One turn sends every row of this set to another row. A few are shown first. Where does it send the rows asked after them?
J370: [  0   8 -16 -12  10   6  -5   2   4  -4   3   5   0  -5   8  12   1]
J785: [ 10  11  -7   6   6  -1  -8 -11  -9   0 -13  -8  16 -11  -7   6   1]
J947: [  1  -6   0   2 -11  -1   2  -6  -3   1  -5  12 -14   9   2   6  10]
J897: [  0   3   7  -4  -1  -8   1   6 -22  -8  -7   9  -1   8  -8 -10  -9]
J524: [  9 -17   4   7   4  -7  -2   0  -6  -4 -11  -4   7 -21 -12  -5   7]
J798: [-10   1   2  -1 -12  -5   0  14  -8   2   5   2  -2   5   2 -11 -10]
J566: [  5 -18   4  -7  13  -2  -8   7  -3 -12  -3   0  12 -14 -11  -5  -2]
J236: [  0  -9 -10   2  -7  -4  -5  -4  -2   5  -8   5 -11  -1  14  10   8]
J863: [  9   7   7  -5  -2  -4  12  -9 -11  -1 -15   8  -7   2 -14  -3   0]
J266: [  6   8  -8  -4  11   7 -13  -6 -11  -7   0   2  19  -5  -6   5  -3]
J667: [  4 -20   4  -4   9   0  -7   5  -8 -11   2   5  10 -15 -11  -6   3]
J620: [  6   3   6 -12   1   1   8  -5 -14  -7  -6  15  -5   7 -13  -3  -3]
J115: [  5  -5   7  -6  12  -1  -2  -3   1  -5  -1  -3  11 -21 -18  -9   6]
J890: [  3   6   8   3  -5 -13   5   2 -20  -2 -16   2  -3   3  -9 -10  -6]
J343: [  7  -7   7  -7  14  -4  -3   1   3  -7  -8  -7  12 -19 -16  -7   0]
J280: [  9  -4 -10   8   4   1 -13  -3 -18  -6 -10   0  16  -5   1   9  -2]
J412: [  9 -19   4   2   9  -8  -4   5  -4  -7 -14  -6   9 -18 -10  -4   0]
J702: [  0  14  10  -7   0  -8   5   1 -15  -3  -8   4   0   4 -14 -13  -7]
J716: [  2   5   3  -2  -9  -2   6 -12   4   6  -6   6 -14   4  -4   4  12]
J533: [ 12  -4  -9   4   9   0 -15  -2 -11 -10 -13   2  16  -2   0  10  -1]
J271: [ -2   0  -3   7 -11 -14   1  11   6   9  -8  -5  -3 -13   7 -11   3]
J234: [ -1   2   2  -8  -5   4   1  -7   2   0   4  14 -12   9  -3   3   9]
J65: [  0  10  -5  -6  -2  -2   0 -12   9  10  -7  -2  -9  -7   5   6  10]
J254: [ -7  -8  -5  -2  -7  -6  -6  19   0   1   5   7   0  -5  10 -11  -2]
J146: [ -6  11  -1  -9  -2  -5  -1  10  12   6   6   0   2 -10   1 -15   1]
J649: [ -9  12   5  -4  -9  -5   4   8   0   6   4  -4  -1   1  -4 -13  -7]
J409: [  4  -4 -19   3   2  -1  -4   5  -3  -2  -9   1  -5  -6  14  16   2]
J492: [ -1  -5  -4   7   3 -16  -1  14   6   0 -10  -6  -5 -18   3  -7  10]
J850: [ -6   4   3   7 -15 -10   4  10  -5   7  -5  -6  -4   0   1 -11  -7]
J891: [ 10   7  -6  -5  14   4 -14  -6  -4  -9  -7   1  19  -3  -6   7  -1]
J22: [  5  13 -14  -2   5  -2   1  -4   7   4 -11  -7  -4 -11   5  12   5]
J291: [ 13   6  -7   4   9  -3 -10  -8  -4  -4 -18  -6  16  -7  -5   8   1]
J390: [ -5 -11  -6  -3   8  -8  -7  21   3  -8   3   5  -2 -11   5  -6   6]
J642: [  9  -5   4  -2  -5  -4   8  -3 -19  -6 -14  13  -8   6  -9  -1  -2]
J665: [ -4   1  -7 -14   1   5  -7  -5   4   1   7  11  -7   1   9   7   6]
J188: [ -5   6  -1  -8  11  -8  -2  12  13  -2   2  -3  -1 -17  -3 -10   9]

J667 goes to J280
J390 goes to J409
And these:
J234 goes to J798
J254 goes to J236
J343 goes to J891
J702 goes to J620

One turn sends every row of this set to another row. A few are shown first. Where does it send the rows asked after them?
J122: [-21   3  -5   8  -2  -8   2   9   8  -7   6  -4]
J87: [-10 -11 -10   6  -7   4  -1   8 -16   6 -13   0]
J531: [ -3  18   7   8  -4   1   0   5  -3 -10  -1 -12]
J954: [ -8  -7  -4  -3  12   9 -11   1  -2   7  -5  -6]
J810: [  4 -19  -6   1 -14   1  -6   2   5  -6   8   3]
J593: [  6   3  11 -11 -20   0  -1   0  -2   2  -9   6]
J688: [-21  10  -8   8  -3  -7   1   4  -8  -5  -7   5]
J385: [  6   2  11 -11 -19   0   1   3   8   0   1   3]
J571: [ -3  16   8   9  -5   0  -2   6  -5 -10  -4 -14]
J270: [ -8  -2  -7  -5  12  10 -10  -1  -7   8  -7  -1]
J855: [  5  -7 -12  -1 -15   4  -3  -4  -6  -6   2  15]
J198: [ -3  15   9   9  -5   0  -2   6  -4 -10  -3 -15]
J310: [ -1  -4   8  -6   4   0  -6  10  12 -13   4  11]
J932: [  0  19  -4   8 -16   4  -5   5   1   8  -1  10]
J589: [-21  -3  -1  10  -2 -11  -3  11   3  -5  -3  -9]
J74: [  6  -2  14  -9 -20  -2  -3   2   1   2 -10   1]
J606: [  4 -21  -4   2 -14   0 -10   1  -3  -4  -2   2]
J601: [ -1  14  -1   8 -15   3  -4   9  13   7   8   3]
J349: [-8 -5 -5 -5 12 10 -8  2  5  6  2 -5]
J794: [  4 -14  -8   1 -15   1  -8  -3 -10  -4  -6  10]
J449: [  4 -10 -10  -1 -14   4  -2  -1   4  -7  10  10]
J925: [-21   1  -3  10  -3 -10  -4   7  -8  -3 -12  -3]
J653: [ -1   2   5  -6   3   1  -7   5  -6 -10 -12  19]
J300: [ -3  18   7   9  -5   0  -1   4  -5 -10  -3 -11]
J23: [-10   2 -15   2  -7   8   6   3 -14   3  -5  10]
J63: [ -1   5   4  -8   3   2  -3   6   4 -13   0  20]
J470: [-12 -11  -8   3  -5   6   5  12   7   1  11  -6]
J376: [-8  1 -8 -7 12 12 -6  0  3  5  4  0]
J320: [  7   5   9 -12 -19   1   2   0   3   0  -2   7]
J340: [ -1   1   5  13 -16  -2 -14  11   2  11 -10  -6]
J161: [-8  3 -9 -6 12 12 -6 -2 -4  6 -1  3]
J712: [ -2 -11  12  -4   3  -2 -11  12   7 -11  -5   5]
J574: [  6  -2  14 -10 -19  -1  -2   4   6   1  -4  -1]
J113: [ -1   2   4  11 -15   0 -10  13  13   9   3  -6]
J255: [-11 -18  -5   7  -6   3  -1  12  -2   5  -3  -9]
J225: [-21  12  -9   7  -2  -6   4   5   1  -7   3   5]
J329: [ -3  16   8   9  -5   0  -2   6  -2 -11  -1 -14]
J162: [-11   1 -15   1  -6   9  10   6   0   1  10   7]
J786: [ -1  11   0  11 -17   1 -11   6  -6  10 -12   5]
J337: [ -1  -7  10  -4   3  -2 -12   9  -4  -9 -15  10]

J349 goes to J161
J310 goes to J653
And these:
J113 goes to J932
J385 goes to J593
J122 goes to J688
J470 goes to J23
J855 goes to J606

